[[130 131 122 119 131 117 142 145 131 134 122 134 144 131 142]
 [114 114 136 134 113 137 119 118 115 105 138 107 118 114 119]
 [140 140 131 135 141 140 123 120 139 148 129 148 121 140 121]
 [119 120 126 125 118 125 142 146 120 114 127 115 143 119 144]
 [137 137 132 132 138 136 117 111 137 143 133 141 115 138 116]]
->
[[114 114 136 134 113 137 119 118 115 105 138 107 118 114 119]
 [137 137 132 132 138 136 117 111 137 143 133 141 115 138 116]
 [140 140 131 135 141 140 123 120 139 148 129 148 121 140 121]
 [119 120 126 125 118 125 142 146 120 114 127 115 143 119 144]
 [130 131 122 119 131 117 142 145 131 134 122 134 144 131 142]]

[[146 127 117 127 114 130 148 127 127 117 114 127 149]
 [129 142 130 143 128 129 131 142 142 130 129 142 129]]
->
[[129 142 130 143 128 129 131 142 142 130 129 142 129]
 [146 127 117 127 114 130 148 127 127 117 114 127 149]]

[[117 141 129 127 119 119]
 [137 123 118 135 141 142]
 [132 122 137 124 112 112]
 [121 154 101 127 126 126]
 [137 101 147 127 109 109]]
->
[[137 101 147 127 109 109]
 [132 122 137 124 112 112]
 [117 141 129 127 119 119]
 [137 123 118 135 141 142]
 [121 154 101 127 126 126]]

[[122 126 140 117 119 123 133 140]
 [119 143 130 136 124 129 134 124]
 [155 123 110 133 139 136 120 111]
 [110 142 132 139 126 128 133 127]
 [120 118 125 133 136 129 120 130]]
->
[[122 126 140 117 119 123 133 140]
 [110 142 132 139 126 128 133 127]
 [119 143 130 136 124 129 134 124]
 [120 118 125 133 136 129 120 130]
 [155 123 110 133 139 136 120 111]]

[[123 130 132 124 125 125 129 139 136 122 125 128]
 [120 132 133 122 124 123 130 147 141 119 122 127]
 [119 131 134 121 124 122 129 148 144 118 121 124]
 [120 126 130 125 128 122 124 158 152 119 120 118]]
->
[[119 131 134 121 124 122 129 148 144 118 121 124]
 [120 132 133 122 124 123 130 147 141 119 122 127]
 [123 130 132 124 125 125 129 139 136 122 125 128]
 [120 126 130 125 128 122 124 158 152 119 120 118]]

[[103 132 126 124 118 111 126 131]
 [145 129 140 133 118 122 126 128]]
->
[[145 129 140 133 118 122 126 128]
 [103 132 126 124 118 111 126 131]]

[[114 136 131 118 141 136 117 112 120 123 141 128 131 140]
 [150 129 126 141 122 123 119 149 113 124 124 122 137 134]
 [120 133 139 129 134 138 124 126 128 104 125 130 119 135]]
->
[[120 133 139 129 134 138 124 126 128 104 125 130 119 135]
 [114 136 131 118 141 136 117 112 120 123 141 128 131 140]
 [150 129 126 141 122 123 119 149 113 124 124 122 137 134]]
---
[[134 123 125 127 127 132 132 139 129 126 127 126 127 133 128 127]
 [139 116 120 125 122 135 139 150 132 122 122 124 127 136 132 125]
 [136 115 118 124 117 135 140 149 130 121 120 122 130 134 132 121]
 [140 113 118 123 119 136 142 148 132 120 122 123 127 136 135 123]
 [132 118 120 126 119 132 136 147 125 125 120 123 132 132 128 122]]
->
[[134 123 125 127 127 132 132 139 129 126 127 126 127 133 128 127]
 [132 118 120 126 119 132 136 147 125 125 120 123 132 132 128 122]
 [139 116 120 125 122 135 139 150 132 122 122 124 127 136 132 125]
 [136 115 118 124 117 135 140 149 130 121 120 122 130 134 132 121]
 [140 113 118 123 119 136 142 148 132 120 122 123 127 136 135 123]]

[[108 111 135]
 [104 110 143]
 [129 114 127]
 [117 154 112]]
->
[[117 154 112]
 [129 114 127]
 [108 111 135]
 [104 110 143]]

[[136 122 124 124 127 130 140 137 120 152 113]
 [122 130 130 133 131 128 115 122 137 106 140]]
->
[[122 130 130 133 131 128 115 122 137 106 140]
 [136 122 124 124 127 130 140 137 120 152 113]]

[[150 145 138 145 124 127 100 121 127 141 134]
 [135 133 131 133 127 127 122 126 127 132 130]
 [137 135 132 135 127 127 119 126 127 133 130]]
->
[[150 145 138 145 124 127 100 121 127 141 134]
 [137 135 132 135 127 127 119 126 127 133 130]
 [135 133 131 133 127 127 122 126 127 132 130]]

[[144 140 138]
 [134 133 132]
 [141 138 136]
 [117 121 123]
 [101 109 116]
 [148 143 141]
 [130 130 130]]
->
[[148 143 141]
 [144 140 138]
 [141 138 136]
 [134 133 132]
 [130 130 130]
 [117 121 123]
 [101 109 116]]

[[129 130 128 129 128 127]
 [141 151 125 118 120 102]
 [125 112 154 152 149 145]
 [129 116 144 144 139 139]
 [131 123 137 135 132 134]
 [121 115 146 145 142 140]
 [127 136 128 125 126 130]
 [124 128 130 128 127 127]
 [131 139  99  98 108 114]
 [128 135 121 122 125 128]
 [124 125 129 127 128 128]
 [125 120 140 138 135 135]]
->
[[141 151 125 118 120 102]
 [131 139  99  98 108 114]
 [127 136 128 125 126 130]
 [128 135 121 122 125 128]
 [129 130 128 129 128 127]
 [124 128 130 128 127 127]
 [124 125 129 127 128 128]
 [131 123 137 135 132 134]
 [125 120 140 138 135 135]
 [129 116 144 144 139 139]
 [121 115 146 145 142 140]
 [125 112 154 152 149 145]]
